Named moves (each a turn or a mirror), then the moves between two rows, first move first; the first pair answered
q123 (before -> after):
[  9   3 -22 -41  45  22  25  21  -6  60 -26] -> [-40 -10  -9 -38 -42  45   4  45  33  26 -17]
[ -7 -20  -5 -28 -12  -3   1 -39 -12  40   2] -> [-19 -17   1 -26 -32  -1  -8 -28  -5  26   5]
[-15  29   0   3  47 -18  19  31  10  11  13] -> [-38  17   2   8   8  -1   3  39  27  -8  21]
[ 15  10   3  -2  -6  21   7  17   0 -12 -16] -> [ 13   8   5  -5   2  12  11  14  -7 -12  -8]
q621 (before -> after):
[-31 -52 -14 -24  -4  15   5  -6 -13  18 -43] -> [ 20 -34   9 -10 -27  21  21 -44   4  26 -37]
[-28 -19 -21  -1 -27  23  19   2  -4   1 -24] -> [ 20 -11   0  10 -33  23  25 -27   1   0 -17]
[-34 -30   1 -24   4  14   1  28 -26   3 -27] -> [ -4 -15  13 -21 -31  28  21 -13   2  28 -34]
q133 (before -> after):
[ -4   8   9   2 -18  13   7 -18  11 -13   3] -> [ -5  -6   5   0 -17  11  13 -14   8 -12 -13]
[  8  38 -11   8   6 -19  -4   2   0   8  13] -> [-18  20 -15   8 -21  -4 -18  13  11  -2   7]
[-13  -9  -8   6  16  -1  -1  16 -14 -17  -9] -> [ -3  -4  -6  14  26  -7   0   6 -12 -16   0]
[-10  -5  -3  28 -16   0 -44  33  15 -19  16] -> [ -9 -40  -9  21  -6   0 -40  35  -9 -16  -8]
Pairs:
Between the rows of a pair lie 2 to 4 moves.
[-26   1 -20 -27 -13  18  -5  -4  31   3  -9] -> [ -3   0 -27 -22  40 -12   2  -1  -3   3   2]	q123 q621 q621 q621
[ -5  13  16  40 -43 -10 -32  16  22 -54  51] -> [ -7 -43  18  23 -83  26 -10  -5  10 -29   2]	q133 q621 q621
[ 36  10  34  33 -26  -3  -6  -9  31 -18  33] -> [-19  38 -20  -7  51  -9 -10  20   0  10  24]	q621 q621 q123 q133
[-25 -42  27  22 -39 -16 -11  12   9 -42  12] -> [-50  38 -23 -42  -6   6  -4  -7  26  19   6]	q123 q133 q621 q621
[-24  44 -15  -7  14   7 -18  16  13  -6  27] -> [-45 -20  -6 -10 -23  16 -21  19   2 -22   2]	q133 q133 q133 q123
[-40  56  -2   4   6   2 -18  13  19  -9  23] -> [ 13 -10  47  34 -48  16 -12  -8  13 -24   6]	q133 q621 q621 q133
